In the data rows, the value 128 means zero.
Here are some rows, each followed by its group. Groups can overlap.
tensor([121, 91, 118, 133, 123, 133, 151, 146, 137, 137, 131, 92, 117, 158,
        101, 158, 123, 145, 115, 132, 126, 128, 162, 133]) Lv
tensor([127, 117, 102, 97, 132, 127, 96, 145, 133, 106, 123, 157, 119, 119,
        136, 111, 143, 151, 110, 112, 191, 123, 132, 98]) Su
tensor([133, 145, 119, 151, 115, 115, 125, 111, 99, 143, 121, 148, 147, 103,
        134, 139, 137, 138, 143, 169, 113, 108, 142, 152]) CB
tensor([126, 94, 91, 177, 143, 144, 150, 127, 113, 162, 133, 81, 113, 145,
        108, 177, 141, 154, 113, 134, 137, 78, 178, 157]) Lv
tensor([115, 95, 102, 161, 137, 118, 121, 116, 124, 133, 120, 136, 133, 143,
        127, 161, 123, 141, 117, 155, 124, 119, 165, 153]) Lv
tensor([124, 164, 101, 141, 126, 121, 104, 144, 100, 150, 149, 75, 116, 160,
        115, 150, 155, 113, 89, 139, 93, 148, 139, 88]) PU
tensor([135, 122, 122, 150, 136, 139, 127, 117, 129, 97, 103, 139, 114, 121,
        143, 131, 120, 143, 162, 171, 129, 98, 157, 147]) LA
tensor([116, 136, 135, 105, 111, 113, 141, 136, 151, 157, 162, 161, 136, 126,
        108, 146, 123, 116, 101, 105, 119, 147, 102, 138]) CB
tensor([150, 143, 152, 118, 157, 168, 156, 153, 145, 121, 101, 107, 113, 95,
        144, 84, 109, 150, 161, 126, 145, 120, 120, 101]) Xa
tensor([158, 128, 165, 139, 141, 169, 172, 157, 162, 140, 129, 102, 125, 86,
        115, 106, 117, 140, 166, 133, 122, 139, 130, 82]) Xa
tensor([135, 140, 110, 87, 147, 114, 76, 151, 118, 121, 141, 144, 118, 84,
        129, 88, 157, 132, 112, 101, 204, 146, 106, 44]) Su
tensor([130, 136, 123, 161, 130, 138, 133, 131, 111, 153, 132, 111, 136, 136,
        122, 151, 132, 136, 133, 159, 110, 119, 150, 139]) PU
tensor([95, 153, 120, 127, 143, 100, 132, 117, 92, 145, 114, 122, 129, 136,
        155, 125, 115, 109, 107, 105, 121, 116, 113, 164]) RS
tensor([131, 131, 133, 104, 107, 105, 98, 132, 143, 128, 148, 170, 141, 94,
        117, 117, 158, 113, 111, 98, 187, 138, 99, 73]) Su
tensor([137, 152, 129, 124, 156, 129, 130, 131, 126, 98, 92, 118, 131, 110,
        146, 97, 110, 128, 154, 136, 122, 125, 114, 136]) RS
tensor([107, 174, 152, 141, 98, 127, 144, 110, 98, 180, 144, 133, 145, 137,
        146, 142, 129, 96, 114, 109, 120, 107, 81, 155]) CB
tensor([89, 111, 100, 95, 95, 88, 104, 96, 138, 86, 88, 155, 125, 175,
        149, 134, 126, 129, 91, 111, 149, 105, 137, 152]) Lv
tensor([132, 139, 115, 187, 157, 138, 98, 96, 103, 157, 127, 153, 131, 84,
        155, 132, 131, 133, 132, 157, 130, 114, 143, 144]) LA
tensor([133, 153, 120, 127, 134, 107, 94, 142, 118, 124, 153, 123, 126, 138,
        114, 126, 146, 105, 114, 140, 88, 162, 110, 111]) PU
tensor([149, 146, 169, 102, 117, 148, 128, 119, 160, 108, 161, 153, 106, 116,
        131, 87, 126, 95, 157, 118, 102, 155, 78, 103]) PK
tensor([101, 93, 81, 127, 144, 98, 139, 129, 123, 116, 108, 101, 108, 154,
        128, 156, 126, 141, 94, 106, 142, 104, 162, 162]) Lv
tensor([120, 127, 85, 125, 163, 119, 66, 150, 85, 142, 135, 145, 113, 96,
        150, 97, 164, 147, 72, 86, 189, 136, 113, 116]) Su
tensor([129, 115, 142, 96, 144, 113, 104, 120, 126, 117, 162, 134, 90, 117,
        135, 98, 130, 106, 118, 93, 127, 173, 102, 115]) PK
tensor([91, 140, 109, 122, 135, 93, 105, 119, 106, 99, 98, 115, 102, 151,
        157, 114, 138, 106, 86, 86, 123, 113, 122, 158]) RS
tensor([152, 115, 155, 106, 121, 132, 125, 131, 176, 123, 169, 156, 117, 112,
        97, 115, 128, 108, 132, 116, 74, 176, 92, 96]) PK
tensor([117, 140, 105, 90, 147, 109, 104, 136, 113, 119, 121, 132, 117, 128,
        144, 104, 124, 135, 113, 114, 169, 135, 113, 118]) Su
tensor([134, 144, 142, 147, 122, 149, 127, 132, 119, 158, 142, 132, 117, 126,
        144, 134, 139, 134, 135, 133, 155, 99, 110, 132]) CB
tensor([119, 165, 88, 40, 183, 52, 107, 104, 106, 71, 91, 104, 81, 114,
        169, 82, 69, 111, 133, 95, 146, 135, 83, 142]) RS
tensor([122, 91, 117, 142, 119, 144, 161, 132, 144, 142, 122, 112, 127, 150,
        110, 163, 126, 151, 119, 127, 136, 104, 170, 145]) Lv
tensor([143, 138, 151, 140, 131, 154, 140, 137, 134, 166, 138, 128, 137, 91,
        133, 111, 140, 129, 124, 101, 134, 135, 95, 107]) Xa
tensor([158, 150, 173, 140, 133, 188, 174, 147, 157, 132, 125, 89, 119, 110,
        127, 103, 114, 134, 183, 140, 119, 113, 124, 97]) Xa
tensor([118, 120, 98, 139, 113, 105, 104, 142, 113, 109, 120, 131, 160, 166,
        111, 154, 148, 131, 104, 157, 103, 139, 151, 142]) PU
tensor([135, 110, 123, 126, 140, 160, 134, 142, 129, 142, 130, 122, 125, 143,
        129, 128, 126, 160, 121, 130, 130, 134, 142, 126]) Lv
tensor([126, 138, 113, 151, 130, 132, 136, 134, 104, 156, 132, 78, 125, 158,
        120, 156, 140, 129, 113, 132, 124, 107, 139, 142]) PU
tensor([139, 131, 150, 132, 117, 136, 122, 134, 117, 127, 163, 128, 121, 132,
        119, 131, 140, 110, 141, 145, 114, 161, 131, 105]) PU
tensor([129, 93, 125, 153, 129, 119, 126, 153, 133, 97, 103, 147, 176, 126,
        109, 135, 147, 136, 123, 143, 93, 146, 147, 148]) PU
tensor([154, 132, 164, 126, 155, 171, 176, 173, 154, 120, 105, 97, 107, 75,
        135, 85, 104, 152, 177, 140, 148, 121, 130, 91]) Xa
tensor([118, 145, 100, 122, 157, 106, 115, 114, 116, 113, 94, 156, 130, 98,
        151, 117, 106, 136, 141, 145, 157, 117, 141, 139]) LA
tensor([148, 143, 124, 165, 133, 152, 125, 131, 121, 108, 99, 137, 145, 109,
        130, 130, 140, 151, 164, 183, 110, 107, 160, 132]) Xa
tensor([141, 131, 140, 95, 135, 113, 120, 136, 175, 95, 155, 157, 106, 116,
        113, 101, 133, 104, 124, 94, 85, 155, 66, 129]) PK
tensor([134, 124, 122, 176, 147, 162, 142, 121, 121, 144, 122, 99, 113, 141,
        131, 153, 123, 144, 155, 161, 141, 76, 162, 150]) Lv
tensor([118, 126, 150, 132, 79, 121, 138, 90, 127, 189, 176, 154, 142, 135,
        116, 157, 126, 103, 96, 104, 119, 153, 107, 128]) CB
tensor([113, 109, 112, 118, 136, 93, 117, 148, 122, 92, 112, 121, 129, 140,
        125, 132, 124, 125, 114, 138, 110, 148, 138, 147]) PU
tensor([107, 124, 111, 144, 128, 103, 125, 138, 102, 116, 116, 148, 171, 143,
        121, 148, 140, 129, 112, 131, 111, 130, 139, 166]) PU
tensor([103, 148, 107, 140, 130, 93, 89, 132, 87, 114, 118, 117, 136, 160,
        138, 127, 149, 106, 94, 130, 97, 133, 122, 152]) PU
tensor([127, 139, 101, 106, 168, 109, 142, 120, 122, 111, 88, 89, 90, 116,
        153, 112, 98, 138, 138, 100, 149, 98, 130, 151]) RS
tensor([125, 103, 117, 107, 153, 118, 136, 170, 129, 126, 131, 125, 114, 92,
        125, 120, 129, 149, 118, 112, 178, 142, 140, 108]) Su
tensor([133, 144, 130, 120, 150, 123, 131, 139, 125, 103, 97, 110, 139, 129,
        134, 104, 117, 124, 142, 131, 107, 135, 112, 139]) RS
tensor([144, 152, 150, 161, 114, 155, 139, 135, 129, 147, 135, 128, 135, 115,
        132, 136, 147, 126, 152, 148, 139, 96, 122, 125]) Xa
tensor([111, 140, 139, 139, 149, 118, 119, 145, 102, 103, 115, 112, 101, 110,
        156, 81, 157, 99, 114, 76, 139, 122, 102, 144]) RS
tensor([128, 116, 66, 164, 151, 100, 70, 96, 104, 113, 104, 162, 126, 96,
        148, 136, 132, 150, 136, 176, 150, 112, 164, 150]) LA
tensor([130, 127, 141, 111, 126, 103, 92, 119, 131, 117, 162, 150, 115, 113,
        125, 109, 139, 97, 123, 118, 138, 164, 104, 108]) PK
tensor([131, 152, 138, 116, 153, 122, 123, 126, 124, 100, 115, 135, 109, 90,
        160, 82, 131, 107, 137, 89, 144, 122, 95, 127]) RS
tensor([114, 129, 128, 97, 88, 117, 120, 120, 149, 134, 131, 169, 151, 140,
        127, 138, 128, 128, 111, 120, 165, 130, 121, 111]) Lv
tensor([129, 149, 119, 126, 139, 131, 119, 153, 113, 126, 128, 118, 123, 114,
        129, 117, 156, 128, 119, 101, 177, 112, 123, 100]) Su
tensor([144, 113, 153, 162, 101, 116, 128, 112, 137, 172, 171, 141, 122, 102,
        116, 152, 146, 109, 118, 128, 111, 141, 100, 134]) CB
tensor([132, 123, 122, 120, 136, 146, 129, 146, 130, 127, 118, 131, 129, 126,
        129, 124, 135, 150, 131, 126, 173, 114, 137, 111]) Su
tensor([103, 88, 109, 107, 66, 127, 127, 106, 158, 85, 100, 166, 128, 178,
        138, 159, 127, 147, 110, 129, 157, 88, 161, 140]) Lv
tensor([133, 150, 118, 134, 137, 126, 98, 152, 96, 130, 138, 119, 143, 132,
        122, 122, 159, 124, 115, 134, 141, 145, 121, 100]) PU
tensor([136, 120, 117, 152, 123, 153, 147, 121, 134, 115, 96, 123, 121, 137,
        128, 148, 124, 157, 160, 172, 136, 69, 169, 144]) Lv
tensor([129, 118, 126, 104, 123, 136, 139, 107, 154, 112, 99, 137, 128, 139,
        136, 130, 93, 144, 143, 137, 141, 116, 141, 128]) Lv
tensor([99, 86, 68, 99, 124, 82, 131, 105, 144, 92, 87, 142, 117, 155,
        137, 157, 110, 146, 96, 109, 153, 98, 159, 157]) Lv
tensor([138, 107, 66, 182, 149, 115, 77, 90, 101, 94, 92, 170, 148, 98,
        138, 144, 141, 161, 155, 197, 112, 106, 181, 165]) LA
tensor([103, 147, 108, 139, 115, 119, 134, 138, 96, 166, 142, 114, 148, 154,
        115, 165, 140, 122, 85, 125, 125, 127, 142, 137]) PU
tensor([162, 150, 168, 142, 151, 184, 179, 154, 158, 124, 95, 105, 132, 64,
        142, 83, 108, 143, 174, 127, 123, 111, 125, 94]) Xa
tensor([123, 142, 134, 128, 129, 138, 144, 132, 132, 116, 105, 107, 111, 142,
        143, 123, 124, 127, 137, 119, 132, 105, 133, 133]) Lv
tensor([153, 99, 165, 54, 84, 128, 79, 87, 170, 125, 198, 187, 100, 134,
        99, 106, 134, 90, 128, 106, 121, 193, 71, 57]) PK
tensor([132, 134, 124, 154, 139, 118, 113, 157, 99, 106, 119, 122, 170, 136,
        113, 131, 153, 125, 129, 153, 85, 143, 130, 148]) PU
tensor([136, 116, 138, 123, 101, 125, 114, 98, 155, 136, 155, 176, 138, 121,
        117, 135, 125, 128, 132, 144, 107, 150, 124, 126]) PK
tensor([148, 125, 162, 134, 119, 170, 170, 142, 165, 108, 96, 127, 130, 110,
        133, 117, 111, 143, 168, 143, 122, 111, 143, 108]) Xa
tensor([140, 116, 164, 88, 90, 131, 120, 103, 153, 140, 179, 169, 134, 139,
        102, 126, 119, 100, 137, 131, 102, 176, 95, 104]) PK
tensor([131, 112, 115, 140, 126, 122, 81, 61, 124, 125, 148, 167, 115, 130,
        136, 136, 118, 132, 144, 170, 130, 139, 150, 135]) LA
tensor([123, 140, 135, 153, 113, 112, 135, 130, 107, 172, 145, 122, 151, 130,
        125, 155, 144, 116, 103, 116, 121, 118, 103, 154]) CB
tensor([126, 72, 124, 148, 143, 98, 125, 153, 119, 98, 136, 150, 164, 113,
        106, 142, 144, 131, 118, 129, 106, 164, 147, 159]) PU
tensor([116, 138, 137, 104, 120, 111, 118, 111, 100, 157, 167, 127, 125, 142,
        124, 137, 123, 100, 109, 124, 121, 172, 121, 113]) PU
tensor([112, 141, 126, 127, 161, 102, 123, 139, 101, 90, 91, 105, 115, 121,
        156, 91, 131, 108, 124, 93, 119, 120, 103, 162]) RS
tensor([121, 107, 121, 135, 103, 120, 112, 123, 131, 136, 141, 137, 136, 158,
        116, 151, 146, 129, 101, 128, 129, 131, 134, 133]) Lv
tensor([96, 170, 141, 105, 152, 130, 170, 139, 97, 165, 111, 110, 146, 114,
        148, 112, 76, 115, 131, 108, 119, 135, 109, 149]) CB
tensor([145, 157, 148, 122, 133, 160, 130, 145, 132, 149, 137, 127, 132, 105,
        131, 99, 141, 131, 140, 118, 159, 132, 105, 75]) Xa
tensor([140, 149, 114, 124, 146, 115, 109, 108, 117, 86, 101, 139, 118, 101,
        151, 104, 121, 134, 156, 159, 121, 118, 136, 140]) RS
tensor([101, 170, 121, 115, 150, 86, 92, 115, 88, 90, 95, 112, 105, 141,
        169, 77, 137, 86, 110, 81, 118, 115, 74, 159]) RS
tensor([123, 163, 117, 110, 164, 116, 110, 110, 103, 117, 92, 115, 99, 119,
        170, 79, 106, 124, 137, 116, 143, 112, 93, 149]) RS
tensor([132, 137, 134, 160, 118, 121, 129, 145, 113, 170, 148, 117, 152, 121,
        112, 150, 153, 122, 101, 127, 115, 139, 113, 128]) PU
tensor([132, 145, 156, 142, 112, 149, 160, 141, 122, 156, 143, 122, 129, 120,
        131, 141, 129, 123, 146, 130, 145, 112, 126, 129]) Xa
tensor([140, 114, 148, 140, 136, 150, 160, 128, 152, 143, 136, 125, 122, 108,
        121, 129, 113, 136, 146, 125, 130, 133, 142, 118]) Xa
tensor([117, 128, 114, 121, 138, 103, 123, 146, 117, 125, 120, 143, 153, 108,
        121, 125, 136, 129, 115, 119, 161, 134, 127, 129]) Su
tensor([135, 143, 124, 108, 150, 141, 119, 154, 121, 124, 120, 126, 110, 96,
        144, 93, 142, 144, 132, 101, 190, 109, 113, 95]) Su
tensor([135, 140, 155, 146, 119, 154, 163, 140, 137, 156, 119, 121, 156, 121,
        121, 136, 118, 135, 148, 141, 113, 116, 128, 133]) Xa
tensor([138, 120, 155, 117, 111, 159, 151, 125, 156, 113, 122, 125, 119, 139,
        130, 123, 113, 134, 158, 135, 133, 120, 137, 113]) Xa
tensor([159, 122, 164, 111, 123, 141, 131, 138, 177, 126, 171, 166, 132, 86,
        91, 102, 126, 109, 148, 130, 73, 180, 77, 90]) PK
Which 5 groups are nearest to each row below, nearest first, going by the distance to the group's nearest row?
tensor([120, 138, 134, 123, 132, 130, 140, 141, 114, 160, 146, 128, 140, 122,
        124, 133, 125, 128, 114, 116, 132, 144, 117, 132]) >> PU CB Xa Su Lv
Which 4 groups are nearest to each row below, nearest first, going by the distance to the centre of the group?
tensor([132, 146, 131, 150, 110, 127, 115, 120, 118, 150, 146, 138, 144, 136,
        121, 146, 145, 122, 122, 149, 101, 135, 131, 128]) >> PU CB Lv LA
Which 4 groups are nearest to each row below, nearest first, going by the distance to the group's nearest row?
tensor([143, 140, 160, 142, 113, 158, 154, 135, 133, 156, 152, 130, 149, 123,
        116, 134, 128, 120, 147, 133, 107, 139, 118, 121]) >> Xa PU CB Lv
tensor([134, 147, 118, 118, 162, 108, 113, 122, 113, 93, 96, 119, 130, 116,
        148, 99, 102, 128, 153, 148, 121, 133, 115, 146]) >> RS LA PU Lv
tensor([129, 149, 131, 79, 141, 100, 113, 112, 140, 101, 136, 139, 102, 133,
        142, 98, 112, 107, 131, 96, 127, 136, 76, 139]) >> PK RS Su Lv
Group Lv spreads out most along one direction. Which 3 other groups' directions of most spread are closest to that one, closest first?
RS Su PK
Which 3 other groups have their centres nearest to the centre of group PU, nearest first?
CB Lv Su
Which 5 groups are nearest to each row below, nearest first, going by the distance to the centre of the group?
tensor([93, 108, 100, 101, 114, 106, 119, 111, 136, 91, 86, 138, 114, 169,
        148, 138, 124, 137, 93, 100, 150, 98, 144, 154]) >> Lv RS PU Su LA
tensor([142, 114, 128, 149, 147, 145, 146, 138, 139, 130, 106, 105, 124, 116,
        120, 131, 108, 154, 159, 172, 112, 124, 158, 131]) >> Xa Lv LA PU CB
Which 3 other groups have their centres nearest to the centre of group Su, nearest first?
RS PU Lv
Which 5 groups are nearest to each row below, nearest first, going by the average distance to the group's rows?
tensor([93, 136, 111, 97, 129, 97, 139, 109, 112, 154, 141, 144, 141, 139,
        136, 147, 102, 121, 96, 105, 141, 139, 127, 148]) >> CB PU Lv Su RS
Group RS spreads out most along one direction. Which 3 other groups' directions of most spread are closest to that one, closest first?
Lv Su LA
Group LA spreads out most along one direction. Which 3 other groups' directions of most spread are closest to that one, closest first?
PU Xa PK
Which 4 groups are nearest to each row below, nearest first, going by the average distance to the group's rows?
tensor([136, 129, 95, 166, 121, 117, 87, 105, 97, 91, 98, 159, 144, 113,
        138, 128, 159, 147, 147, 182, 100, 108, 164, 156]) >> LA PU Lv RS
tensor([145, 153, 146, 119, 147, 144, 133, 113, 136, 113, 114, 127, 113, 100,
        148, 85, 106, 125, 163, 137, 125, 128, 113, 118]) >> Xa RS Su PK
Which 3 other groups have their centres nearest to the centre of group CB, nearest first?
PU Lv Xa
